Each row is where one point has got to under a steady rotation. How many ticks took it there?
The counts run from 0 to 403.
[133 136 126 124 150  96 129 126 154 120 123 121 111 191  86  86 112  60
 112 112 128 157 167 107 156 113 117 101 136 119 124  90 124 107  70 120
  76 134 131 121 154 136 112 158 129  92  87 122 114 157 100 151 159 131
  89 124 112 130 137 112 120 128 137  86 179 107 128  65 124 144 124  97
 146 135 157 156 150 126 154 137 117 137  81 165 146]  22
[128 133 131 137 146 122 108 139 151 110 103 159 149 185  93  95  84  87
 147 122 138 158 164 124 141 121 119  93  94 129 148  87 130  91 120 160
  85 117 128 111 167 137 109 167 105  98 114 101  93 150 145 115 161 110
 122 123 109 147 123 139 134 138 143 104 130 145 159  55 127 157 113  99
 148 119 141 144 158 164 167 126 115 151  80 187 148]  27
[122 118 133 125 165  82 127 110 130 126 141 121 125 195 128 128 105  77
 105 137 131 170 147 128 107  80  89 126 135  82 122 114 132 110  60 129
  99 145 160 157 186 141  97 175  97 146 122 113 114  95 152 146 140  80
 129 116 110 117 146  85 120 167 120  91 125 136 166  84 131 161  96 113
 129 174 130 176 162 117 183 113 143 132 126 147 140]  72
[140 137 145 106 145 107 142 155 159 135 132 136  90 161  69  99 100  75
 116 125 114 181 174 103 152 138 129  99 142 100 146  81 108 144  89 145
  87 139 142 112 170 194 105 137 142 100 110 120 116 147  71 132 161 110
 107 116 115 136 112  97  97 146 121 104 149  70 152  65 100 141 153 101
 146 126 142 167 133 123 174 132 150 160  99 158 150]  293
[ 87  92 152 113 143  78 136 162 139 151  88 134 129 153  70 150 118  92
 138 140 147 197 160 122 131 132 142 109 150 123 163  75  81 131 126 159
  97 141 173 120 174 178  91 109 126 109 139 140 109 126 110 142 133 100
 120 136 121 165 102  89 111 140 115 120 155  85 147  80 133 142 131 122
 114 128 122 173 140 109 164 129 140 136 114 163 142]  292
[120 146 117 146 131 104 148 175 137 128 151 131 149 191  96 111  87 126
 120 174 152 141 136 124  82  72 152 128 109 128 162 111 115  84 107 176
 114 118 170 122 161 155 131 174  91 121 112 150  72 132 134 147 184 117
 157 134 145 152 140 134 120 120 162 132 146 153 167  63 147 149 123 119
 116 166 137 160 141 141 184 107  91 113 114 170 144]  321
[125  90 142 146 157  65 137 140 143 139 145 107 110 168 121 102  86  70
 128 146 122 183 175 130  85 118 164 109 101  97 136 109 137 128 125 133
  78 151 157 108 184 143  96 135 100 129 152 152 100 139 122 120 160 115
 140 136 126 101 129 101 165 128 132 140  97 116 174  89 106 165 117  72
 157 145 134 157 139 148 163 129 142 104 128 142 178]  187
[140 131 152 134 116  69 145 158 124 132 143 150 110 190 119 105  56 108
  93 124 123 172 160 128 120 137 128 103 114 103 145  90  96 150 108 110
 138  98 160 107 190 129 101 124 107 126 104 137  98 103  64 144 186  98
 124 104 113 117 129 104 119 134 173 129 145 108 152  85 148 186 153 101
 136 135 131 155 150 149 156 151 117 126 119 165 122]  7
[115 136 112 148 179  86 157 137 147 131  95 140 151 162  96 110  87  73
 150 138 134 183 115 102 109  53 114 124 139 119 150 121 113  89 116 165
  71 157 166 137 183 166  86 142 107 117 118 117  90 146 158 134 153 106
 103 134  90 162 159 100 143 137  92 110 128 120 179 103 151 146  95 125
 137 150 166 160 144 115 145 128 126 103 133 118 175]  77
[ 98 108 156 117  96  89 135 183 135 120 116 144 140 165  78 111 119  76
 129 128 140 175 161 134 126 138 136 114 163 127 144  75  80 114 123 132
 128 110 162 124 163 151 129 148 138  98 113 126 114 128  89 163 154  87
 132 124 135 143  96 113 102 159 127  88 172  89 144  77 136 156 135 116
 111 129 134 174 144 127 176 116 125 130 128 174 131]  105
[102 104 128 144 153  78 129 147 163 138  88 139 146 138 102 133  98 101
 135 148 132 177 171 130 135  96 140 108 163 115 162  66  78  96  97 134
  99 160 124 120 161 121 108 139 107 133 132  92 104 136 148 126 136 121
 145 139 104 171 156 112 148 149 143 109 150 100 172  79 158 162  86  97
 126 152 138 168 169 115 153 117 116 127 100 148 142]  402
[121 132 164 144 160  59 141 121 126 110 119 105 126 188 116  84  77 114
 129 155 106 141 179  98 130 114 114 135 139  91 133  96 101  91 109 154
 104 141 128 143 201 168  83 153 103 121 124 139 119 145 126  71 171 111
 130 108  88 120 158 142 119 124 135 127 134 143 108 120 137 155 129 106
 155 147 151 130 151 136 154 137  78 115 112 162 162]  61
[ 77 118 130 130 139  55 134 128 130 104 126 116 127 207 126 113 118  87
 148 164 163 148 158 143 110  61 120 116 167  88 111  75 142 111 120 125
 126 145 148 143 172 158 127 138 100 110  91 153 106 134 132 127 158 117
 116 163 132  98 116 131 136 134 179 111 160 131 128  84 151 153 128 116
 120 106 112 135 142  83 182 117 110 107 117 157 133]  312
[126 146 133 155 155 101 128 133 149 114 117 134 128 222 115 127  59 114
 132 153 130 117 152 128 129 105 130 116  96 122 169  99 130  91 120 180
 110 112 138  99 157 142 116 142  77 123 111 110  97 146 152 103 180 102
 113 137  90 160 138 138 130 102 151 140 125 155 156  91 122 152 109  96
 133 112 135 119 164 155 178 117 100 128  71 149 148]  222
[124 145 134 135 132  85 140 153 143 108 150 137 107 177 127  92  94 103
  87 170 152 170 176 116 100  97 147 128 134 122 161  99 126 101 114 157
 134 120 168 115 158 168 119 111 106 105  76 168 107 137  91 115 172 113
 148 107 133 108 114 139 106 124 181 132 177 134 131  95 137 151 164  69
 139 116 119 137 125 152 157 130 116 107  94 169 132]  49
[128 119 142 145 148  72 159 138 149 144 120 133 110 179 103 138  71 113
 123 156 130 157 167 113 115 129 126 100 102 126 153  94 101 116 154 168
 106  89 168 111 176 176  92 109 131  80 113 145  59 149 122 116 184 122
 103 135 101 131 128 115 142  94 133 156 118 108 131 103 156 168 125 115
 110 124 139 136 145 140 152 162  95 124 107 159 168]  379
[150 137 161 127 144  88 128 132 130 126 145 134 132 187 111 122  65 107
 106 112 122 181 172 115 105 132 116  89  90 123 148 113 103 130 126 153
  87  98 150  81 182 182  90 115  82 109  88 156 100 126 116 104 159  99
 125 114 124 124  95 129 112 141 162 140 148 154 134  82 107 156 147 114
 133 110 159 142 128 167 178 129 128 121 120 186 147]  290
[108 127 139 143 153  77 109 125 125 121 105 102 151 187 117  96  87  95
 132 126 130 186 179 114 129 125 104 107 129 131 143 112  96 113 115 147
 105 126 137 109 174 143 106 125  69 109  89 117  76 126 139 111 158  93
 129 123  99 115 124 131 140 120 155 114 157 162 115  71 139 153 117 121
 137 109 151 143 158 174 154 130 114 104 112 184 172]  19
[117 156 128 135 123 110 170 166 149  86 168 176 127 181 124  90  83  98
 145 154 156 137 132 128  92  69 126 113 124 102 133  94 132  86 120 142
 118 126 151 130 163 158 118 174 119  94  85 143 105 148 116 143 177 103
 140 120 139 110 116 132 118 140 171 105 158 137 153  65 123 164 140  82
 143 113 136 140 125 138 165 121 118 117  81 173 143]  320
[106 151 107 153 148  88 157 137 131 116 132 163 127 205 115  99 104  78
 114 131 151 143 137 121 124 104 121 132 116 136 160 122 161  97  84 116
  98 104 181 140 164 126 145 143 125 110  94 131 100 142 108 165 161 108
  94 141 102 168 126  88 108 138 107  83 133 103 179  78 138 148 141 102
 121 145 129 156 131 125 187 116 134 146 105 140 137]  174
[ 99 108 133 139  95  95 168 177 129 115 100 172 125 163 104 106  94 100
 149 147 174 171 144 139 106 136 150 111 146 141 147  84 128 110 146 136
 123 101 170 114 169 142 115 121 132  73 103 155 108 152 101 141 178  92
 130 125 134 118 103 102 111 136 132 135 166  93 154  59 127 153 145  99
 102 105 138 146 118 134 157 100 140 148 100 170 136]  189
[131 141 151 136 130  78 165 166 162  93 113 179  99 186 135 151  86  94
 126 157 149 157 147 110 102  94 135 109 114 121 159  65 121  77 123 149
 151 111 175 114 148 135 157 125 136 101  95 135 125 163 102 128 182  98
 150 125 113 153 136 108 103 105 131 129 145 101 163  93 133 169 134  81
 111 114 126 122 148 119 153 134  96 126  55 134 130]  231
[113  95 157 146 125  46 152 122 120 106  93 135 139 164 115 106  84 119
 142 177 147 159 199 122 135 113 113 120 160 109 142  47  93  98 134 147
 133 125 149 144 194 145 108 129 129 115 126 123 108 135 137  93 172 123
 130 115 102 122 159 136 120 155 133 132 142 113 119 107 165 173 118 128
 122 170 124 154 162 134 149 134  92 148 132 154 140]  62
[145 154 134 137 157 105 163 138 153 143 109 133 137 168 109  62  46  80
 145 147 131 172 154 114 152  99 104 131 155  85 120  88  97  91  95 151
  98 134 122 142 192 165  94 134 116 119 123 104 117 127 117  92 167  99
  99 107  97 107 170 130 115 164 121 120 136 110 147  97 161 168 130 113
 153 123 137 132 147 143 139 127 100 153 137 155 148]  256
[130 134 129 144 145  84 146 124 124 117 128 127 155 217 102  87  60 121
 123 118 122 154 172 101 132 114  97 117 127 123 156 112 116  83  98 159
  74 113 137 123 163 125  81 139  90 124  76 137 121 130 137  92 152  93
 129 105  89 139 139 157 116 150 140 118 140 178 123  86 113 153 126 113
 129 162 140 154 142 167 158 118 112 133 110 189 155]  65
[106  98 127 146 136  71 153 141 118 108  84 134 167 192 100 128  70 121
 131 159 154 141 153 135 122  98  98 130 155 139 148  72  82 100 107 164
 117 121 160 130 179 123 109 117  96 121  80 116  92 135 141 102 165  81
 121 126  88 141 129 154 118 155 111 107 137 142 131  88 133 160 115 153
 114 143 144 152 147 144 167 104 110 126 109 166 167]  66
[121 114 118 152 140  68 142 141 112 122  86 152 154 160 125 123  60 116
 103 160 140 180 156 104 118 116 127 122 118 151 179 107 106 104 144 176
 132  89 163 118 175 135 108  69  89 122  91 152  78 141 126  88 170  84
 138 103 123 144 134 146 127 125 126 125 152 137 137  98 126 158 138 106
 108 124 123 152 129 148 159 123 122 117 107 157 150]  337
[118 132 104 146 158  98 163 127 141  97  98 162 156 169 132 110  69  57
 153 128 154 184 121 116 123  68 100 111 162 116 153  98 127  96 115 136
 104 135 153 146 183 154 113 109 140 112 103 121 106 141 136 125 140  92
 105 141  96 137 142 105 132 137  95 113 132  86 176  99 141 173 135 109
 122  97 130 123 146 111 150 118 126 155 124 130 159]  78
[152 131 127 148 162  87 137 127 116 108 131 164 119 182 141  76  66 110
  73 145 114 188 167  85 116 129 121 108 111 128 159 121 135 107 105 168
  91 112 152 111 160 139  96 109 105 119  92 145 125 141 104  97 154  94
 151  86 117 124 128 125 116 137 143 117 156 130 170  78 112 157 143  64
 141 141 146 161 120 160 156 141 108 129 110 162 120]  336
[ 91 141 103 150 147  81 158 139 133 122 113 148 131 211 114 127  88  81
 111 116 144 164 115 106 107  69 106 137 150 130 150 108 138 110  90 140
  66 130 178 141 173 133 108 138 111 112  87 138 120 161 113 163 168 106
  78 139  97 164 133 104 142 135 107  97 126 101 149 100 113 137 120 125
 113 146 130 140 132 113 154 149 144 111 122 163 196]  170
[101  93 133 166 134  23 142 121 121 120 109 142  90 194 111 137 105 135
  86 172 136 162 173 119 110 111 133 129 159 150 170  99 123 110 129 161
  86 127 148 145 147 110  93  95 114 109 105 154 120 162  97 129 145 127
 136 116 117 152 133 111 116 150 130 120 142 101 141 101 154 171 111  98
  93 172 118 153 132 128 174 136 136 112 105 171 164]  55
[ 98 106 145 166 152  66 151 145 148 107  86 155 139 194 115 172  73  95
 152 163 164 124 134 159 108  71 134 127 131 113 162  57 112  94 130 166
 148 136 144 124 151 141 125 119  86 136 118 113  95 154 129 118 183 103
 136 158 110 149 136 114 131 114 146 126 130 122 156 102 138 169 102 124
 100 107 107 126 168 118 173 118 119 125  82 139 152]  223
[124 144 131 141 139 114 156 166 135 111 105 172 129 150 113  84  66  98
 134 183 154 178 188 104 105  89 139 111 127 136 167  95 108  55 160 171
 124 109 142 111 174 154 113 125 124  97 112 151  89 127 130 123 149  94
 174 110 135 153 118 159 120 140 142 133 157 122 171  87 142 160 145  65
 123 126 137 148 128 154 159 125 104 112 109 157 136]  142
[117 136 137 146 105  89 148 180 129 136 122 140 146 176 101  90  86 104
 134 160 174 172 148 127 109 138 144 110 107 151 144 117 110 106 154 168
 126  81 158 110 170 142 116 128 111  75 134 163  64 131 102 122 181 119
 140 139 114 131 121 133 128 121 155 136 139 135 155  81 161 168 142 108
 107 140 137 156 131 161 168 118 110 112 130 176 142]  96
[114 118 124 127 144  48 159 113 113  81 134 141  96 203 121 106  94 109
 111 147 141 162 155 101  63 112 100 124 158 124 149 112 139 103 120 143
  74 107 159 130 161 138 104 102 105 104  59 151 126 174 103  99 155 104
 133 104 122 122 102 137 111 131 130 115 157 118 133  94  99 164 151 117
 124 122 132 143 109 139 198 120 117 125 110 163 157]  243
[111 137  92 168 166  90 155 118 117 126 117 139 132 196 130 131  95 107
  99 129 152 161 125 119 104  95 112 124  74 132 179 137 151  96 106 158
  89 107 179 118 162 135 112 132  77 116 106 126  81 122 142 124 168  89
 105 142  93 168 143 103 118 123 109 122 119 110 173  95 147 154 111 106
 109 156 136 144 146 131 175 101 131 141 108 138 147]  81
[112 118 127 129 155  72 163 137 131  91 152 151  79 184 104 133  85  92
 118 147 139 155 143 114  58  68 129 122 131 114 159 111 133 114 120 152
  81 140 180 151 161 162  93 126 122 131  91 151 127 171 132 139 159 107
 134 131 124 128 113 104 117 142 124 140 134 120 171 107  88 157 137  70
  99 126 133 129 107 114 186 129 144  95 104 154 133]  327
